One turn sends every row of this set to another row. A few are shown first. Where does it send the rows asked after them?
rukuv: 2,1,-4,-5,-3,10,-3,-5,-9,10,2,3,11,3
lin: -2,5,-1,7,-4,-4,-6,-14,-1,1,12,6,14,10
ladon: 11,2,-3,3,-3,4,-17,-4,15,13,3,15,5,-2
bip: 1,3,-4,-5,-3,15,-2,-7,-8,11,2,4,7,6
viza: 6,0,2,-1,-7,8,-1,-8,8,5,-4,-20,6,1
vumu: 10,5,1,5,0,5,-13,-7,16,14,3,16,2,7
fakez: 2,16,10,-8,-7,-2,-9,-22,13,7,16,-6,-5,1
vol: -4,6,6,-9,1,-7,-6,-12,20,19,-4,-12,-3,3
rav: -1,6,5,-11,-2,-4,-8,-16,20,20,-1,-14,-2,5
tavi: -3,5,-11,5,5,13,-11,-13,12,15,-1,-2,-10,-2
Belu: 3,3,-8,7,-10,11,-17,-12,9,4,-10,-9,-3,0
tef: 4,5,2,-4,-4,11,1,-8,7,5,-3,-20,4,0
Lumo: -2,20,-18,0,-9,4,-8,-9,18,10,1,-13,4,3
mem: 2,3,-8,0,-6,2,-19,-20,18,13,-7,-6,-8,-5
zepa: 1,16,8,-8,-8,-6,-8,-18,17,4,15,-9,-3,-4
pap: -3,10,-6,6,-4,-7,-7,-7,26,14,-3,0,5,13
kati: -1,17,-16,1,-12,2,-6,-11,20,15,-1,-14,5,4
Git: 8,13,-13,-3,-8,15,-12,-2,8,8,10,0,0,-7
Fub: 1,16,6,-7,-7,-8,-6,-16,13,5,15,-13,-6,-2
zedo: 0,5,-3,-15,-5,-5,-13,-16,2,26,3,7,4,5
zase: 9,12,-13,-1,-11,13,-10,-2,7,12,10,-6,0,-8
Midib: -8,17,-2,-6,-4,-14,-10,-19,1,12,13,1,6,5
pipup: 13,3,-2,3,-5,5,-17,-4,10,15,2,13,6,-4
Zizel: -2,21,-16,-1,-4,1,-2,-4,15,8,3,-13,1,-2
Rageb: 7,5,7,4,-5,5,-1,-17,9,-6,12,-5,7,-2
bipa: -9,10,-5,-1,-6,4,-9,-2,13,10,-13,7,-4,2
pavam: -8,12,-2,-4,-7,-16,-8,-18,7,13,15,1,3,12
piza: 4,3,6,-11,-6,-1,-10,-18,20,20,1,-13,-3,4
pagi: -4,2,-15,-5,-11,-2,-18,-14,11,16,-5,7,-4,-4
bimid: -3,2,-14,2,-15,6,-16,-7,2,6,-9,4,1,1
bupub: 11,17,-9,-2,-1,14,-9,-4,5,9,9,4,-1,-8
linid: -3,2,0,-12,-1,-5,-12,-13,4,25,3,9,4,8
Dif: 1,2,-7,-5,-6,5,-4,-6,-10,10,-1,0,13,3
dad: 10,8,9,2,-5,3,-1,-15,4,-6,10,-5,3,-2
fiva: -4,3,0,7,-5,-8,-1,-11,-1,0,10,2,14,7
ripi: 0,9,-8,6,-3,-7,-13,-11,25,14,-7,2,10,8
zib: 6,2,11,4,-8,4,0,-14,11,-4,12,-6,3,2
tev: 3,8,-4,5,-7,-6,-13,-13,22,18,-8,5,11,8
gural: 2,10,1,-4,0,11,2,-11,6,6,-6,-18,3,-1
reto: -8,8,-14,-3,-1,7,-3,-13,16,13,-8,4,-6,-5
raka: 9,5,9,0,-5,4,0,-16,7,-4,14,-5,2,-3
gazi: -9,15,0,-5,-8,-14,-13,-16,7,11,16,2,4,9
vove: -8,14,0,-3,-6,-16,-9,-16,5,11,12,1,6,13
Balaf: -4,7,-3,8,0,11,-17,-1,9,12,-7,1,-8,5
vum: 2,2,4,7,-2,-5,-3,-15,-1,1,11,6,12,10
vero: 1,4,1,5,-5,-4,-2,-16,-1,2,10,9,12,11
nuka: -1,17,5,-10,-9,-7,-5,-18,12,5,15,-10,-4,0
Sesul: -5,-1,1,-11,-1,-3,-10,-9,6,25,4,9,0,9

tef goes to rav
kati goes to tev
Fub goes to pavam
Now these:
ladon goes to Git
pagi goes to bimid
vove goes to vum
fakez goes to Midib
pap goes to vumu
reto goes to bipa
zepa goes to gazi
gural goes to vol
zedo goes to Dif

One turn sends every row of this set to another row. A few are shown first. Where does it send the rows asked after them?
puzib: 14,-5,-7,0,4,6,-2,-5,0,1,-8,-10,9,12
vudud: 17,-8,-5,4,-1,3,-8,-4,17,-5,8,1,9,8
fefed: -2,8,-14,21,6,12,-5,-5,6,-4,-1,3,7,8
vukik: 10,3,-5,21,-7,-5,0,-8,17,6,-12,-2,25,0
fafof: 9,19,-5,3,-8,1,-7,2,23,-5,-13,6,16,9
Zomu: 9,-2,1,14,-10,4,-15,5,6,2,-13,12,25,-2
lazum: -3,-9,-3,14,-17,-8,0,-1,1,2,-16,0,17,0
Pigef: 14,3,-10,-6,-5,-7,2,-7,9,3,-17,0,14,8
taf: -6,-10,-14,1,-1,-6,-8,-3,8,-4,-7,0,4,-6
visal: 7,-1,-14,8,0,6,13,14,9,5,-8,10,9,10
Pobu: -2,2,-9,3,4,4,-3,0,12,0,-22,14,19,11
kup: 17,-7,-14,7,-8,14,1,10,4,-4,-1,-2,10,8
fana: 0,5,1,19,-14,-5,9,7,13,-3,-3,-5,12,-1
turo: 6,12,6,16,4,6,1,10,8,2,-12,-1,21,1
Kam: -3,1,-17,11,-8,-1,-2,3,5,4,-6,-12,-3,0
levut: 4,3,-21,10,-1,7,-4,-11,8,-15,-9,5,18,0
retok: 8,13,-12,11,-8,11,-18,-5,2,-10,-5,1,10,4
Lan: -3,0,12,5,-7,-6,-5,7,6,-6,-8,3,13,-3
Falil: 2,8,-14,20,-12,6,-5,3,15,10,-14,8,12,16
gumi: 2,5,-11,0,-10,0,-7,10,11,-10,-1,-4,1,-8
rizi: 13,3,-2,4,-10,-2,-12,5,15,6,1,13,3,11

visal goes to rizi
puzib goes to kup
vukik goes to turo
Now these:
Lan goes to lazum
taf goes to Kam
Pobu goes to Falil
levut goes to fefed

One turn sends every row of this set to another row. A few are shown first. Where does it send the rows asked after them?
Tiz: 6,-13,-1,8,10,-6,10,-4,12,2,1,-7
Lupi: -3,-8,-1,-4,-9,8,-6,-6,8,-6,-5,-8
lav: 0,-6,3,6,16,9,3,5,5,-1,12,3
Madod: -6,14,-1,8,-3,5,-5,-3,-10,5,3,-7
Zanit: 7,13,13,4,-2,-1,6,-4,-3,3,7,4
Tapo: -4,8,13,11,9,0,1,5,7,-14,0,-3
mib: 0,-1,-3,17,-4,-2,19,-3,2,1,4,-6
fugo: -10,-5,10,4,2,7,-6,1,-14,2,2,3
Podep: -5,0,6,9,-5,7,7,-16,-5,4,5,-1
buteb: -6,-5,-10,8,-11,-9,-1,5,-6,-5,-6,-2
lado: 7,-16,0,-4,8,2,4,-9,6,-3,-1,1
todor: 2,5,2,-1,6,11,1,7,-1,-14,1,-12
tusi: 3,13,8,12,4,-7,-1,-3,-11,-2,-2,-1
pasol: -8,1,13,-4,0,-2,6,2,13,-13,8,1
kovo: 7,11,-2,-6,-2,12,-2,-1,-2,-2,-2,-1
batu: 1,-2,-6,0,9,9,-5,1,-4,5,5,9
sarad: 0,-14,-11,9,-2,-5,4,8,-4,-8,8,-8
dukuf: -2,5,7,5,-5,-6,-6,14,8,-4,5,-15
latag: 2,-3,19,1,-4,-1,-12,-2,0,5,10,-3
kemer: -1,-16,8,8,-11,-1,0,-5,-10,0,0,1
dudo: -5,-9,7,13,1,4,7,-1,-9,10,9,3
basiv: 1,2,2,5,16,2,2,-2,-8,-7,16,0
zesen: -9,-3,6,4,11,-7,1,11,3,-3,-8,-11
sagot: 4,6,2,-5,-4,3,7,8,9,-9,-5,-8
zuvu: 3,4,0,-7,-6,1,-6,-4,13,3,10,-12
paku: -3,0,-3,4,4,-22,6,-4,8,-2,1,-6
seral: -6,-11,6,-11,7,2,0,-2,5,-2,10,-12
Riso: 1,-3,-2,13,6,-7,-4,11,2,-7,0,-18
nenuv: 10,-19,-4,2,0,-9,3,0,-4,2,1,-5
bag: -5,1,-8,18,6,4,-4,2,-9,3,10,-6
guz: -6,6,19,10,-7,-3,1,-3,6,-10,7,-4
zote: -9,0,-7,9,11,-7,-3,-4,-9,0,3,-13
par: 12,-8,3,4,9,0,14,3,3,-5,10,-10
tida: -6,0,4,-6,-3,-15,-3,2,11,-1,13,-6
Marib: 6,3,-8,2,-10,-9,-6,-1,5,-1,7,9
bol: 3,-3,5,6,-5,-20,-1,7,2,2,-2,-13
nute: -2,4,-11,7,-2,-2,-9,9,-4,8,4,-7
Veb: -9,-3,10,-4,9,5,10,-2,13,3,5,-5
zoseb: 3,-11,-8,-4,-7,0,1,2,1,-14,-1,3
rema: -13,-4,16,-2,-5,6,0,-7,4,1,8,-8
mivok: 2,-4,-3,2,-3,-17,4,-10,0,3,15,-5
kelap: 9,9,3,2,-3,-12,-6,0,-5,9,4,-2
Taku: -12,5,8,13,3,0,11,7,3,-4,-2,5
dezef: -8,-11,2,5,-10,-9,-11,-6,1,-7,9,3
Divo: 10,-1,9,2,-6,6,-7,1,-1,2,-6,6
sufof: -2,0,-3,-9,8,6,-3,9,3,-11,8,4
gik: -4,4,4,20,3,-6,8,-13,3,-1,0,-1
Rofip: 0,-9,6,10,-6,-6,7,-18,4,-6,2,-3

latag goes to dezef
Madod goes to bol
seral goes to fugo
Now these:
tusi goes to paku
Tiz goes to lav
lado goes to batu
mib goes to par
zoseb goes to kovo

